One vector is turned by the same rotation once a step. Each row is the vector after some number of steps, and that number follows the row.
The counts run from 0 to 197.
[ 51 106 122 172 135 161 112 127 122 129 140 150 177  97 171  83 119 164
 127  90 130 129 101 143  91 127 112 132 175 151  99 122 107 144 155 154
 106 133 121 109 129 103 154 139 134 167 106 190 116 123 168  69 124 126
 136 116 117 106 140 112 148 139 102  95  75 142] : 11
[150  93 122 116 128 159 135 154 150 118 103 119  96 152 136 158  95 156
 205  98  76 164 134  98 140 141 121 164 138 150 108 162 134 103  91 157
 130 105 111 202 100 132 122  97 123 125 139  93 129 142 142  96 134 159
 142 188 154 130 120 144 127 139  90 154 146 133] : 94
[117 164 133 162 146 113 125 137 128 126 122 142 105 121 122  74 110 137
 104 108 136 131 123 140 150 115 129 143 155 156 155  99 127 117 194 199
 106 162 115  63 118 161 113 113 119 154 140 150  96 144 142  71 181  86
  87 124 147  79 126 108 118  94  84 121 110  99] : 132
[104 112 114 123 157 126 108 134 131 112 174  97 128 117 141 120  79 155
 157  75 101  79 113 151 122 128 134 126 166 165 117 146 207 151 100 152
  95 113 179 129 102 102 126 124 134 144 112 123 121  85 137  83 136  88
 168 126 111 128 115 185 140 106  97  98  96  92] : 146
[144 149 113  83 121 104  94 151 134 104 138 131 122 105 112 183 156 114
 101 218 148  88 126  93  96 139 145 119  93  80 135 145 140 102 114 108
 106 141 158 119 110 107 111 147 131 151 121 132 162 136  73 173  97 155
 118 111 109 135 157 118  99 121 158 122 140 153] : 44
[104  72 105 124 121 206 149 121 127 102 127 133 119 139 133 121 109 153
 186 105 100 164 138 120  87 119 124 165 169 159 120 117 115 122 129 163
 124 129  95 151  98 148 146 108 102 132 150 132 148 139 160  86 101 185
 146 147 145  97 105 138 133 138 112 142 100 164] : 85
[133 180 126 124 161  46 129 123 129 154 147  92 107 128 156 121 113 146
 125  95 135  75 124 162 140 116 154 138 139 128 168 130 215 133 124 152
  92 123 126 123 127  99  89 122 130 144 128 123 122 118  83 112 173  77
 137 100 123 156 119 140  65  87 109 109  92 118] : 134
[136 163 137  99 132  85 125 123 126 124 153 174 129 110 104 141 205 105
 111 152 164  77 117 157 115 122 123  92  90 104 143 128 121 138 139 130
 102 166 100 100 142 134 142 122 130 168 145 130 147 147  78 195 136 133
  76 120 107 141 146  73 104 125 129 147 112 127] : 195
[147 100 118 110 112 143 124 160 121 127  97 101  76 163 108 170 133 102
 132 123  56 174 153 135 152 107 147 160 118 153 109 164 147 137 143 123
 136 126 121 169 113 127 145 100  96 141 140 110 158 184 136  92 133 179
 120 147 169  73 139 133 100 130 106 173 138 129] : 103
[120 105 132 138 106 155 121 176 131  80 112 150 111 135  92 134 143 122
  90 161 139 120 107 104 119 124 103 118  84 127 111 109  70  96 160 162
  90 160 151  91 107 174 122 116 110 185 151 110 135 160 119 103 112 170
 102 124 126  82 160  89 127 112 127 138 165 114] : 46
[ 88 124 148 169 157 133 114 145 135 112 161 153 131  80 147  70 110 156
 149  79 130 127 105 162 144 145  97 113 131 169 105 140 110 129 155 191
  96 146 129 111 120 111 164 122 145 160 121 173 107 134 169  81 152 107
 114 150 153 102 132 101 165 143  87  95  93 104] : 7
[ 98 115 109 152 148 136 138 148 124 112 164 133 115  99 138 108  73 180
 138 115 127 109 115 133 116 139 138 157 174 170 140 112 166 122 147 179
  88 139 160  81 105 152  99 135 155 134 108 160 108 101 144  52 157 103
 154 120 136  95 102 162 126 103 107 101  86 113] : 141
[121 127 128 107 108 120 110 155 140 111 151 170 126 104 116 147 174 138
  93 225 173 107 123  74  75 144 146 124 110  98 130 127  94 100 149 124
 111 164 127  97 135 129 105 156 163 159 121 165 149 152  92 148 125 158
  94 134 107 125 162  80 109 125 144 121 138 154] : 187
[121 105 145 105 111 107  97 168 116 113 154  97  95 103 129 175 171  91
  94 158 110 114 133 139 126 126 117 113  61 113  97 186 129 149 135 110
 102 147 152 137 132  87 163 131 127 188 122 119 176 138 104 140  85 186
 114 127 130 104 177 102 117 147 136 132 136 148] : 177
[ 95 115 136 131 123 161  81 149 138 105 108 156 172  95 140 123 115  99
 113 123 109 145 122 108 118 117 111 117 107 137  62 169  72 109 140 129
 110 125 144 123 128  73 172 125 131 182 103 155 128 134 155 114 122 143
 102 147 132  92 163  88 177 182 120 109 143 128] : 166
[ 95 140 120 135 141 110 126 139 111 108 151 118 127 139 113  92 115 142
  98  67 121 100 132 168 116 101 139 142 155 169 121 110 169 171 149 168
  94 151 141  84 112 160 131 112 111 167 119 134 104 120 150  80 140 101
 119  96 146  66 107 157 137 114  92 144  87  94] : 137
[118 147 129 114 130 108 160 109 118 131 130 136 120 127 123 144 182 120
 103 157 155 112 129 149  86 108 137 122  91  97 163  92 130 140 161 128
  89 174 101  92 109 137 134 136 111 164 150 133 174 141  55 156 118 155
 109  81 121 140 126  83  87 110 166 128 111 163] : 57
[147 127 111 106 139 143 143 111 124 151 100 159 137 118 145 120 153  96
 183 114  82 169 142 122 116 123 138 159 138 156 106 154 110  97 131 122
 152 125  63 155 132  87 172 106 123 114 119 156 153 167 135 159 128 171
 108 164 159 110 115  77 145 180 129 137  98 168] : 92
[106  93 112 149 130 187 102 172 130 117 104 150 143 102 164 141 128 141
 113 155 115 129  94  73  96 141 108 126 127 132  72 148  71  94 161 116
 120 115 133 120 123  73 164 135 126 186 108 152 151 146 148 101 116 170
 128 126 122 104 162  77 151 128 139  98 114 147] : 28
[110  76  92  84 109 178 126 137 132 106 137 122 111 157 115 152 111 131
 180 109  74 135 151 126  94 126 143 158 163 152 108 164 169 141  81 132
 129 120 113 175 110 129 130 121 107 116 135 122 160 132 152 107  85 170
 158 165 139 105 102 174 138 137 111 170 118 145] : 90
[152 135 115 110 115  84 121 167 139 142 126  90  61 156 126 175 114 129
 112 169  86 125 166 109 155 125 177 164 122 122 151 163 185 108 113 127
 138 133 147 172 121 125  84 128 128 118 128 117 155 172 118 111 156 143
 132 150 145 100 139 155  73 103 111 162 168 138] : 112
[131 163 111 141 112 118 134 151 133 140  69 145 122 147 137 136 122 108
  70 161 125 151 141  87 107 100 175 179 133 126 149 122  97 101 174 120
 137 140  84 112 151 109 100 134 119 139 128 165 117 183 122 103 174 140
  80 127 143  86 157  78  94 125 114 130 142 156] : 114
[ 88  98 108 114 124 155  86 153 109 132 144  95 131 103 178 172 143 123
 120 125  94  89 116 155  97 121 123 123 135 130  79 174 160 166 115  87
 125 109 127 144 130  40 169 157 132 184 100 136 165  97 122 127  95 155
 150 110 115 121 156 142 128 130 139 124  86 138] : 22
[119 131 125 124 153 149 173  81 110 132 130 189 137  94 132  73 161 134
 193  93 147 138 124 142  97 129 113 136 143 134 140 106  98 110 149 163
 106 151  53 111 130 132 158 109 117 128 153 145 142 131 104 156 131 150
 107 126 138 146  97  63 145 144 107 113  75 160] : 75
[112 114 143 127 148 110  97 141 127 128 165  98 130 101 166 124 128 132
 159  51  97  92 115 193 145 122  93 106 127 148  93 179 167 169 110 137
 101 118 128 158 133  74 178 108 124 167 115 117 121 105 131 118 128 105
 138 137 124 132 123 140 141 127 104 118  85 101] : 13
[166 170 134 119 135  36 129 141 135 144 125 103  79 142 117 136 145  97
  82 131 103 112 145 158 164 108 145 145  94 144 167 154 182 142 160 138
 123 162 129 124 132 127 121  95 114 140 129 113 132 170  98 125 178 118
  95 116 157  90 135 108  73 116 119 159 134 107] : 121
[138 113 148 108 112 146  83 191 148  67 116 164 139 155  96 149 125 123
 105 148 161  98 103  92 136 126 100  98  79 123 101 144  92  93 109 146
  86 115 173 144 106 150 120 118 108 168 141  89 107 143 103 131 122 128
 101 152 105 129 160 114 129 113 110 144 186  76] : 42
[100 104 143 123  99 162  76 181 155  82 120 150 150 127 131 142 106 147
 105 168 163 120 112  65  97 136 129 122 117 103  87 157  85 102  99 123
 114 138 175 156 117 113 118 141 135 149 103 136 113 137 133 110  98 152
 102 163 111 115 164 126 147 138 126 113 172 128] : 175
[103 119 112 145 139 118 143 121 105 126 164  87  97 114 149 127 106 156
 120  97 102 105 115 180 127 124 138 154 154 165 140 117 194 171 162 158
  87 144 140 101 102 114 129 130 126 152 128 136 147  92 137  68 137 121
 171  86 135  89 110 162 110  93 115 110  71 132] : 142
[ 80 152  96 149 141 126 110 130 120 117 128 149 156 114 142  76  91 146
  96 109 138  83 126 123  75 106 155 156 192 155 139  99 147 136 144 168
  97 145 137  72 140 141  99 142 139 151 107 183  99 120 154  81 145  89
 123 100 126  93 119 128 120 108 101 119  80 119] : 136
[147 137 149 123 122  71 121 149 121 115 134 117  97 137 123 165 191 125
 116 157 164  88 110 159 134 124  99  93  82  97 149 146 132 124 126 140
  91 168 131 146 114 122 136 123 113 173 151  79 139 136  44 159 145 138
 104 122 108 159 155  82  76  86 124 134 135 135] : 190
[134 169 125 156 139 101 131 160 152 124 108 156 117 135 134 102  93 154
 105 154 160 122 131  84 131 120 170 150 155 119 165 108 131  85 143 173
 112 144 135 122 135 152  59 134 143 125 124 156  95 155 121  92 188  89
  86 144 130 112 137 107  83 100  96 119 149 114] : 123
[105  88 149 136 108 143  97 181 149  90 121 117 104 137 125 171 119 170
 125 161 164 121 114  87 130 142 106 120 100 100 112 148 110 111 110 159
  93 138 189 160 108 145  93 137 136 167 131 108 122 138 107  80 127 156
 127 157  92 123 178 128  98  94 109 134 187 121] : 180
[133 154 153 154 161  81 153 142 126 124 135 117  83 128 133 111 103 154
 115  78 135 102 132 175 169 115 125 133 132 149 154 112 179 140 154 186
  93 152 137 112 108 153 114  99 120 149 142 109 102 138 117  79 174  87
 125 122 143 107 129 133  89  80  79 123 110  93] : 133
[124  99 143 152 162 143 107 143 141 109 141 113 101  85 143 107  91 155
 170  64 100 133 108 172 174 139  93 119 130 170 100 147 151 134 143 188
  89 111 157 135  91 104 162  88 118 158 117 119 119  98 157  82 153 108
 145 140 148  99 115 153 154 118  93 100  94  94] : 150
[154 122 132  98 125 115  85 163 120 116 129 109 103 100 129 180 178  87
 109 160 104 107 108 134 135 136 108 101  68 122  98 173 121 125 141 107
 102 137 142 127 115  62 183 108 119 171 135 106 179 146 102 157 109 171
 112 116 131 114 165  86 113 130 155 131 133 136] : 35
[124  77 158 128 129 149  72 194 145  79 131 136 131 116 128 145 105 123
 140 104 114 140 109 134 161 139  91 110  83 142  64 166 105 107 114 156
  91 114 172 158 121  97 159 100 118 168 121 100 108 121 153 103 123 147
 127 163 124  97 152 130 169 163 104 126 165 100] : 167
[121 138 101 147 124 117 128 171 132 124 115 111  94 163 112 124  98 150
  97 143 130 105 133 116 120 113 157 175 153 132 180 102 167 134 148 160
 106 150 154 117 116 179  72 127 118 140 142 139 106 154 133  66 156 106
 131 114 135  90 141 175  76  73  92 148 146 115] : 124
